In the rows, zero is written as 128.
A single turn carries every row of the set below to another of its rows. Some are shown first; where does it send the rows asked next?
mir: [169 142 109 134 132 120 155 130 127 118 111 163 122 120 108 130  96 110
 108 144 105 113 105 154]
Lufe: [ 93 119 114 106 126 102 108 127 127 121 128 159 119 106 131 158 126 121
 141 141 167 113 145 130]
lano: [120 121 120 119 150 120 134 118 128 120 160  96 126 131 140 128 142 145
 147 115 166 133 146 126]
gisim: [141 153 124 126 107 149 145 116 143 112 126 160 116 147  84 159 105 128
 131 145 119 161 129 133]
fese: [142 133 113 129 119 111 147 132 143 120 116 177 115 121 118 119  98 112
 114 147  99 110 113 152]
vul: [106 125 125 125 141 120 134 126 143 123 160  98 123 122 144 120 140 146
 141 132 162 134 147 129]
rud: [134 141 125 134 150 133 143 122 127 123 151  79 126 114 136 129 137 144
 130 138 166 141 135 134]
gute: [106 132 136  99 131  93 121 132 128 146 124 141 141 148 159 122 148 149
 143 141 129 140  83 136]
zoge: [137 129 118 124 155 130 142 116 119 119 157  84 129 126 135 135 139 145
 141 115 172 133 137 129]
bopun: [167 131 169 146 141 124 164 132 151 118 118 134 152 128 123 125 146 136
  95 129 145 126 104 138]
bazaf: [122 126 131  93 142  92 122 126 114 144 124 140 144 155 153 131 153 146
 148 121 134 136  82 132]
Lel: [146 137 129 102 151 103 129 123 103 142 120 128 145 152 151 141 151 143
 142 125 138 142  69 134]
rofot: [154 107 160 122 142 106 157 124 150 115 130 153 155 152 127 126 156 136
 119  92 146 110 122 131]
Dusok: [139 128 173 147 127 111 156 141 166 120 123 144 146 128 130 113 145 137
  98 136 135 123 115 136]
lova: [119 147 140 115 132 100 127 133 123 147 116 131 138 134 155 124 140 149
 132 155 126 147  72 139]
bovan: [115 138 127 134 141 127 139 127 142 126 154  85 123 111 142 120 133 148
 132 143 161 142 140 129]
Katem: [152 150 118 121 115 146 147 112 133 110 128 159 118 155  83 165 113 125
 136 133 122 159 128 130]
pogu: [146 140 117 111 112 143 143 111 137 110 136 170 119 161  85 166 115 128
 143 122 121 155 137 130]
bafi: [128 136 117 112 106 138 141 114 147 110 137 175 115 162  88 157 115 127
 145 132 119 153 141 126]
toti: [143 151 135 113 146 108 130 131 108 147 115 122 145 139 150 139 143 145
 130 147 133 147  62 139]
Zuv: [100 137 120 122 122 112 113 132 128 123 121 144 117  89 128 156 117 121
 122 167 164 125 134 137]
suba: [178 132 100 119 140 117 154 123 113 116 116 165 125 134 105 142 103 109
 124 114 111 107 108 149]
bulo: [131 106 168 132 128 103 151 133 168 117 131 158 150 139 132 112 154 139
 115 116 141 112 126 132]
melef: [131 146 116 123 136 128 122 125 108 123 114 128 122  89 117 171 113 118
 120 159 172 126 119 138]
luvol: [127 143 123 122 100 140 142 117 153 111 132 170 112 151  92 156 112 129
 138 145 117 154 136 128]
ros: [121 114 108  96 146 112 114 117 104 117 130 151 124 117 125 178 129 120
 143 118 174 113 139 126]
gem: [176 119 165 135 149 121 161 124 141 114 124 139 156 144 123 132 151 135
 109 101 148 118 108 132]
zagi: [133 118 104 114 124 101 144 133 142 118 126 187 117 137 115 121 107 115
 130 125 101 101 125 148]
kas: [155 118 100 106 138 106 146 122 126 115 125 183 125 140 111 131 108 114
 133 106 107 100 120 145]
Zaz: [142 131 108 110 150 126 119 118  92 117 119 133 128 105 116 181 123 119
 130 130 179 121 122 135]

toti turns into Lel
lano turns into vul
And these:
suba turns into kas
gem turns into rofot
bafi turns into luvol
ros turns into Lufe

A single turn carries every row of the set below to another of its rows. Some are shown first; where does it send the rows asked next?
soril: [160 150 118 142 135 158 136 116 135 159 114 142 122 119 142 122 152 129
 122 132 130]
sepeb: [122 120 153 112 100 151 141 114 124 143 111 111 119 129 104 150 128 123
  90 142 133]
luz: [144 116 170 127 160 153 114 113 127 141 136  99 125 133 135 135  97 152
 133 139 152]
govef: [105 150 153 122 129 120 150  94 125 101 145 119 153 146 133 118  94 101
 138 150 133]
Gok: [ 97 151 136 123 136 106 142 100 150 107 141 132 135 137 135 121  80 102
 131 128 147]
mafu: [140 109 152 124  78 135 128 118 143 137 117 100 128 127 113 143 111  99
 110 142 144]
fek: [161 139 111 143 147 155 145 124 134 147 133 151 114 104 148 124 132 128
 117 117 139]
mem: [144  90 134 119 108 129 131 136 150 122 134 108 111 106 111 137  91 110
 108 139 147]
Lor: [133 149 138 125  96 155 124 128 142 140 153 107  97 149 128 137 106 144
 143 119 163]
gutam: [118 123 104 126 133 136  97 140 135  87 142  85 125 132 156 138 133 127
 100 138 133]
Dus: [111 134 125 137 127 133 100 126 137 101 138  89 138 146 157 153 148 120
  91 124 131]
Pomul: [122 124 115 132 140 134 150 165 123  98 146 154 125 143 112 120 119 132
 154 110 116]
ragop: [124 101 136 107 130 146 144 131 131 129 127 119 103 107 101 144 106 134
  88 138 135]
voro: [145 130 136 113 121 162 110 122 121 135 132  96 107 131 142 119  87 147
 144 144 166]
Rulek: [127 134 136 133 129 131 110 119 111 133  74 137 159 151 143 115 116 107
 149 116 133]
Luta: [139 112 135 147 144 107 115 149 152 118 114 137 151 149 120 116 117 111
 165 117 120]
mag: [110 147 114 119 125 159 144 135  82 113 106 153 133 145 135 120 117 128
 137 108 130]
zesib: [117 132 110 134 116 128  94 136 147  94 141  86 129 143 156 144 141 118
 102 129 136]
fonis: [ 99 157 137 107 136 126 145 101 131 107 133 117 137 149 117 108 108 124
 139 169 122]
kuvo: [108 115 115 137 130 137 135 160 121  93 142 156 144 156 106 117 137 127
 136 112 125]
deso: [120  98 128 144 148 115 108 150 142 106 114 144 162 153 112 110 130 117
 142 120 127]
vir: [131 135 173 139 135 146 129 119 147 146 157 111 116 151 121 154 116 149
 132 115 150]
solob: [102 130 107 126 112 152 127 141  92 101 111 155 148 154 129 112 126 119
 126 110 142]
gepo: [115 114 120 133 129 132  99 131 113 115  84 144 165 152 136 106 119 109
 133 118 145]
ponel: [ 90 157 120 108 144 111 136 106 154 112 129 129 119 140 119 109  94 125
 134 147 135]
Sisom: [178 127 121 154 133 148 144 129 138 136 148 141 127 107 149 121 128 113
 134 125 137]
Sot: [178 138 127 151 121 151 135 121 139 149 129 131 135 122 143 117 148 114
 139 141 129]
bebe: [112 126 120 129 144 141 103 129 124  93 138  88 135 136 157 147 142 130
  89 135 127]

vir turns into luz
Gok turns into govef
And these:
zesib turns into Dus
mag turns into Pomul
solob turns into kuvo
mem turns into mafu
soril turns into fek

A single turn carries every row of the set below to another of its rows. Some are shown first; where does it send the rows asked next?
daro: [137 185 162  96 167  67 121 166 122 167  99 142 125 112 141 116  80 105
 129 143 158 109 161]
Mavim: [134 166 166  91 184  60 119 155 131 142  99 121 146 103 150 137 108 112
 161 140 139 118 153]
tob: [141 142 147  81 172  48 137 151 120 130 116 124 120 111 135 125  71 116
  94 142 159 139 149]
Dapa: [ 97 158 151  87 152  89 155 144 119 133 102 107 151 128 140 129  85 167
 126 142 111 122 129]
nibif: [128 116 174  92 150  88 153 156 151 157 140 120 129  93 154 101 129 154
  97 142 165 122 167]
pafi: [122 143 163  86 175  52 135 147 116 135 114 112 141 112 145 140 112 122
 156 136 145 146 146]
sutor: [145 154 155  87 192  97 146 153 140 125 122 120 137 124 152 124  70 165
 111 148 123 109 127]
ger: [137 115 165 101 141  73  88 151 130 162 111 115 154 161 152 136 108 119
 134 136 132  93 159]
Lop: [138 127 172 134 132  75 116 156 121 131 133 131 121  77 173 134 124 147
  98 144 134 109 141]
kunog: [146 124 138  73 145  99 138 121 107 128 104 115 159 147 130 152  78 133
  76 139 143 107 153]
botak: [127 170 166 112 115  61 154 156  90 159 103 126 163 105 143 122 103 121
 115 133 149  85 173]
Mon: [124 141 147 100 165 113 120 153 117 145 122 145 136 134 149 134  72 120
 112 146 141  50 162]
Dud: [134 118 149 115 134  34 160 161 107 131 125 134 133 113 154 124 101 146
  89 138 144 104 151]
Ner: [109 145 166  92 135  92 137 156 155 155  99 117 145  70 145 106 125 140
  96 144 143  91 178]
kuz: [130 171 172 110 141  80 140 164 124 163 131 132 122 168 161 147 108 126
  83 142 151 137 138]
Tufu: [149 106 154  79 144  90 112 141 106 136 132  99 146 150 130 155  93 108
 111 131 154 122 159]
sereg: [133 113 175 105 145 155 117 156 122 155 109 122 152 121 152 132 114 148
  83 146 145  88 159]
nafo: [143 155 148  84 188  64 128 156 124 127  99 125 128 102 137 154 103 117
 141 143 144 141 147]
Bonek: [134 189 173  88 172 117 150 150 117 159 116 117 153 133 145 121  82 153
 142 141 136 112 139]
tusap: [146 154 161  82 139 116 151 157 139 164 103 126 130  86 128 124 127 143
  85 144 168 132 175]
nafus: [181 155 190 120 132  95 120 144 112 153 132 123 139  92 166 137 128 139
  99 139 157 132 149]
Meno: [130 160 174 117 109  97 124 141  96 136 114 112 144  66 150 147 122 126
 102 137 141 114 155]
napur: [136 149 177  96 189  85 165 131 114 153 113 124 154 117 146 149 115 157
  59 136 158 127 142]
nuka: [193 164 161 108 153  71 151 164 110 152 116 146 139 114 146 130  93 129
  88 139 167 102 166]
duge: [106 179 175 107 188 103 153 146 110 157 102 135 152  91 142 149 105 134
  79 138 151  81 155]
vuno: [140  95 161 104 154 120 123 142 138 139  96 120 160 117 149 171 133 144
 102 148 124 103 150]
kaz: [149 107 181 101 170 137 125 141 131 143 127 113 166 110 155 159 121 124
 117 145 145  84 161]
Gir: [107 152 166  91 142  31 131 143 118 159 101 117 146 128 147 107  96 124
 126 136 144 134 152]
bib: [ 98 162 175 112 152  72 134 164 129 136 152 117 129 135 173 132  86 107
  88 141 141  87 146]
fep: [126 187 165  96 134  78 130 147 131 137 102 105 155 136 152 151  90 105
  63 141 133 110 149]
gar: [136 132 140  98 149 106  93 167 114 145 107 130 124 135 126 162  90 103
 122 141 140  86 164]
Rela: [129  96 171 101 142 146 125 150 119 145 115 114 151 122 151 136 114 152
  75 143 144  99 154]
Muza: [120 104 179 105 135 144 120 148 118 158 110 113 162 127 155 128 120 153
  89 142 141  93 158]
Tizo: [117 106 172 108 146 138 135 147 114 158 115 124 153 122 144 168 138 135
 131 143 142 104 156]
kufot: [ 92 145 186 118 180  69 155 143 119 171 112 136 152 119 164 129 127 162
  93 136 139  97 143]
Nem: [127 124 164 101 138  88 130 136 111 179 118 137 154 181 158 125 108 152
 124 139 142 102 151]

Dapa turns into Bonek
Nem turns into Mon
And these:
Tizo turns into kaz
Muza turns into sereg
botak turns into nuka
Meno turns into nafus
pafi turns into Mavim
duge turns into napur
kuz turns into bib
tusap turns into nibif
Tufu turns into ger
daro turns into tob

A single turn carries every row of the set below to another of its rows. Some are shown first; where does it send the rows asked next?
ruzu: [152 141 121 117 117  97 130  87 161 130 134  91 112 150  91 130 138 163
 138 130]
Zos: [122 118  97 143 137  78 147 132 146 150 137 114 107 145 122 136 159 111
 131 140]
Madir: [ 85 108 150 128 130 154 134 121 156 153 124 125 125 124  97 121 109 103
 135 127]
rafu: [149 143 117 120 121  95 133  85 158 135 128  93 115 149 103 132 137 158
 146 131]
nosak: [113 137 101 111 119 125 119 131 152 118 149 124 115 128  81 137  85 179
 120 116]
Gome: [ 90 113 120 111 122 136 145 122 151 124 127 128 110 102 135 138 151  91
 118 132]
nal: [140 119 100 122 144 150 156 149 153 113 134 107 106 151 135 136 134 131
  85 127]
boni: [140 121  99 125 146 150 157 146 150 115 132 105 107 148 143 135 134 125
  90 125]
Navim: [116 130 132 116 124  80 102 126 162 124 122 128 122 126 116 113  78 157
 110 112]
Rofav: [109 133 123 124 129  77 116 122 156 128 112 133 122 131 123 121  73 152
 128 120]
Ler: [ 87 107 113 112 120 138 155 128 150 120 127 131 101 106 121 148 146  96
 121 144]
Sedor: [116 135 129 120 126  76 107 120 161 130 115 129 125 128 125 114  74 150
 118 113]
vodos: [142 119 102 122 143 151 153 148 152 114 134 103 108 147 139 133 135 129
  84 124]
dere: [104 148  87 125 135 118 131 113 146 135 129 131 125 127 127 136  83 157
 152 112]
laf: [151 140 118 118 119  96 134  87 159 132 132  95 110 150  90 134 135 163
 142 133]
mupob: [ 87 103 150 127 127 155 134 125 155 148 129 126 123 125  87 125 107 108
 132 130]
zeva: [151 143 120 118 120  96 129  84 158 135 130  91 114 149 103 129 140 158
 142 127]
feza: [ 89 103 154 123 123 156 129 126 156 146 133 123 121 125  83 120 109 112
 124 128]
pob: [ 91 103 120 107 115 141 149 134 152 114 136 130 100 105 103 148 145 104
 111 145]
das: [116 128 130 116 122  80 105 130 160 121 124 129 118 128 102 117  75 162
 110 120]
rif: [118 153 113 108 126 119 100 115 158 133 144 112 132 118 127 112 100 164
 114  87]
lora: [141 122 102 124 145 149 153 148 152 116 134 103 108 148 144 131 136 128
  85 125]
sika: [139 119  96 125 145 151 159 147 150 113 131 106 107 151 142 136 133 128
  91 128]
Luko: [ 97 110 133 101 113 141 132 130 158 117 142 119 108  99 117 130 157 104
  94 125]
gaput: [113 126 123 122 123  79 113 130 156 121 122 135 116 132  99 125  69 159
 118 126]
mukud: [127 124 106 138 136  80 135 131 151 155 139 103 113 140 132 124 168 108
 119 126]
vaza: [ 90 106 158 121 125 156 123 124 158 148 133 119 124 122  88 116 112 111
 117 123]
tidit: [148 140 115 121 119  96 136  86 157 132 128  94 114 151  96 135 135 161
 146 132]
fuli: [133 117 117 129 122  82 123 144 156 139 156  99 103 139  95 126 166 127
  94 132]
Neler: [ 87 110 153 125 129 152 129 120 157 153 126 121 127 123 103 115 112 103
 131 122]
duz: [151 143 122 117 118  95 127  88 162 132 133  90 114 149  96 130 140 161
 138 128]
galu: [133 122 116 130 130  81 121 136 158 147 148  97 111 138 119 118 173 116
 101 121]
Vem: [ 96 104 129 102 110 141 137 135 155 112 143 122 101 103 102 139 150 108
  98 136]
vugar: [118 143 112 106 120 123 101 126 159 122 154 113 121 121  96 120  95 175
 106 100]
bator: [ 96 114 128 105 119 138 136 124 156 123 133 120 110 100 136 128 156  95
 107 122]
pes: [131 110 107 135 123  85 135 148 150 136 154 107  99 146  85 140 160 129
 105 146]
mepot: [107 138  88 122 126 122 133 123 145 124 137 132 116 131  98 144  79 170
 143 125]
sepe: [141 117  99 124 144 150 157 148 151 112 135 107 104 148 137 138 133 130
  88 129]
Daf: [111 155  99 118 132 117 116 110 152 138 132 119 133 121 143 120  95 154
 138  95]
visot: [ 89 109 157 120 128 155 122 121 160 152 131 119 126 120  99 113 113 105
 123 118]
Gabo: [110 128 117 125 126  80 118 125 156 126 115 137 119 133 109 127  68 156
 127 126]
kizot: [124 112  96 142 130  82 149 141 145 143 145 113  99 150  96 144 154 121
 125 150]

feza turns into mupob
boni turns into lora
dere turns into Daf
And these:
rafu turns into zeva
bator turns into Luko
fuli turns into pes
Rofav turns into Sedor

A single turn carries every row of the set below to another of its rows. Some are shown first; where does it send the rows asked next?
kip: [122 133 113 127 154 102 122 138 146 115 103 165]
manil: [133 120 106 142 161 109 126 128 162  96 113 133]
Moni: [105 122 103 134 120  99  94 106 123 137 146 123]
tugu: [108 118 143 103 124 123 146 123  99 130 150 145]
Vuvi: [147  90  98 133 119 144 145 120 138 130 123 111]
Zik: [ 98 104 114 134 141 134 152 109 154 101 154 130]
sorib: [135 135 133 126 122 141 110 139 125 144  85 135]
Tugaz: [132 154 135 118 146 145 133 120 100 146 139 118]
pero: [123 138 120 138 167 152 130 120 148 109 142 101]
rel: [110 114 107 118 129 109  85 134 135 122 159 119]
togub: [109 162 133 118 150 134 129 122 110 148 123 146]
Nef: [ 82 113 124 132 140 119 148 109 144 107 136 153]
guzi: [152 122 121 133 124 158 115 136 138 134 106 104]
rol: [172 121 106 129 135 129 137 124 118 129 141 107]
tigi: [136 141 116 112 137 106 125 141 117 141 112 166]
kegin: [153 139 120 133 130 134 124 125 118 112 177 136]
dubu: [110 117 115 129 125  97  90 112 116 128 146 113]
Mef: [138 140 129 128 155 154 133 119 119 127 149  96]
Poneb: [118 102 119 122 132 144 153 117 136 109 169 115]
Kabi: [103 122  93 131 119 108  94 115 136 139 152 130]
Furus: [126 137 113 157 145 120 123 107 146  92 154 147]
mani: [125 149 136 131 138 110 115 124 111 110 147 168]
bim: [142 122 114 144 131 155 114 131 157 124  98 109]
nogok: [120 118 159 136 112 121 140 129 144 112 131  95]
bet: [101 146 119 138 171 142 126 123 158 111 127 128]
vof: [ 87 121 139 116 132 113 145 114 116 121 134 161]
zaguz: [109 119 153 128 117 125 135 148 164 106 131 111]
gilo: [ 94 159 126 129 161 133 126 124 139 129 116 152]
Muk: [148  97 107 111 111 145 141 139 120 145 126 127]
tobu: [113  94 121 132 138 114 130 125 145 107  89 139]
gobu: [112 113 118 121 129 101  84 125 122 122 153 111]
sosi: [122 109 134 106 124 140 149 125 109 122 168 121]
Les: [117 144 126 148 145 108 118 112 133  97 143 165]
vozi: [105 119  95 122 124 113  89 128 143 131 158 126]
Veme: [146 134 110 149 138 134 126 113 137  99 172 133]
Fal: [123 126 151 140  98 122 147 116 131 135 130 103]
mena: [111 137 140 136  91 125 150 121 136 150 129 126]
pubaz: [102 138 133 128  97 127 145 138 158 144 129 141]
gete: [132 103 123  99 117 131 131 150 116 142 110 148]
pebaf: [162 135 113 114 127 120 133 135 102 149 130 138]
tupu: [123 133 127 136 130 138 109 134 143 134  78 139]
sevi: [149 129 130 123 119 151 113 141 122 145  99 117]
bom: [126 126 118 145 134 144 111 130 159 123  84 126]
nez: [100 129 141 125 110 128 137 152 171 123 131 134]
Foliz: [116 102 130 111 130 115 125 143 128 124  91 155]
fizik: [144 146 134 124 131 123 119 130 104 117 164 154]
Lenam: [157 114 102 144 152 124 134 121 149 103 131 105]
belet: [129  88 106 145 132 128 139 113 150 111 104 117]

tupu turns into sorib
tobu turns into Foliz
gilo turns into togub
And these:
kip turns into tigi
mani turns into fizik
Nef turns into vof
zaguz turns into nez
dubu turns into gobu

A single turn carries every row of the set below to another of its rows. Some are shown first; where does it send the rows asked next?
rof: [135 131 132  88 132 101 153 149 152 145 149 103 144 142 144 101]
vam: [ 96 134 124 128 104 119 127 147 138  96 125 100  84 131 143 114]
Sugi: [110 153 129 111 139 162 112  95 164 135 138 130 132 139 148 116]
sofab: [114 145 108 112 146 116 124 131 150 157 102 124 110 105 102 141]
zosar: [ 82 147 117 135 126 115 157 126 138 117 119 137 111  98 150 117]
podu: [ 97 113 149 114 143 142 117 134 168 129 130 117 162 155 137 122]
bupu: [127 119 153 118  90 126 124 148 120 147 107 123 149 107 156 136]
vup: [128 166 133 104 125 144 114 152 155 143  99 144 132 124  97 103]
lokug: [116 152 120 130 147 113 123 131 156 153 102 117 107 129  97 138]
nive: [ 95 124 133 140 102 123 131 153 153  94 109  97 103 116 131 122]
Gamu: [104 131 153 129 112 125  87 161 118 133 126 146 112 131 147 125]
vomef: [126 133 166 115  98 135 116 145 129 152  96 112 137 115 165 141]
lumi: [114 151 125 122 128 171 111 111 167 131 135 128 140 126 145  95]
Zup: [139 164 135 111 131 141 132 144 155 125 101 136 141 134  91 112]
Nub: [132 144 120  75 124 109 143 142 135 139 150 112 148 143 151 104]
zuden: [104 108 139 120 140 140 129 129 168 127 135 121 156 162 149 134]
miva: [ 95 139 131 140  92 118 137 150 151  97 115  94 102 121 134 117]
sareb: [123 158 138  73  94 114 147 153 165 160 108 108 120 142 152 125]
ret: [ 97 151 115 132 118 116 170 123 153 115 124 135 111  98 144 127]
mot: [135 155 131 104 122 139 143 132 157 130  98 137 130 126  89 101]
nop: [114 144 139 135 103 113  93 154 116 136 140 144 118 121 145 138]
falez: [124 157 122  81  85 113 133 146 159 152 124 102 124 153 157 141]
simif: [113 151 110 127 143 118 122 133 170 153  98 110 105 133 103 134]
Mepa: [115 144 122  89  89 112 138 139 160 161 120 100 123 161 165 127]
vege: [129 145 127  77 129 109 145 141 136 139 152 116 144 132 167 104]
zigi: [ 85 135 110 112 117 113 166 130 162 124 118 130  97 106 147 124]
bosub: [118 153 130 111 140 155 102 104 167 146 145 131 127 139 147 114]
Pagi: [ 95 104 142 124 143 136 134 133 171 132 142 131 144 148 155 111]
Nik: [136 122 153 111  92 125 130 156 117 138 101 125 140 105 155 128]
kalo: [112 147 150 116  96 110  89 151 119 145 138 138 109 118 138 132]

sareb turns into zigi
vam turns into lumi
And these:
nop turns into Zup
Mepa turns into zosar
Nub turns into miva
vege turns into nive

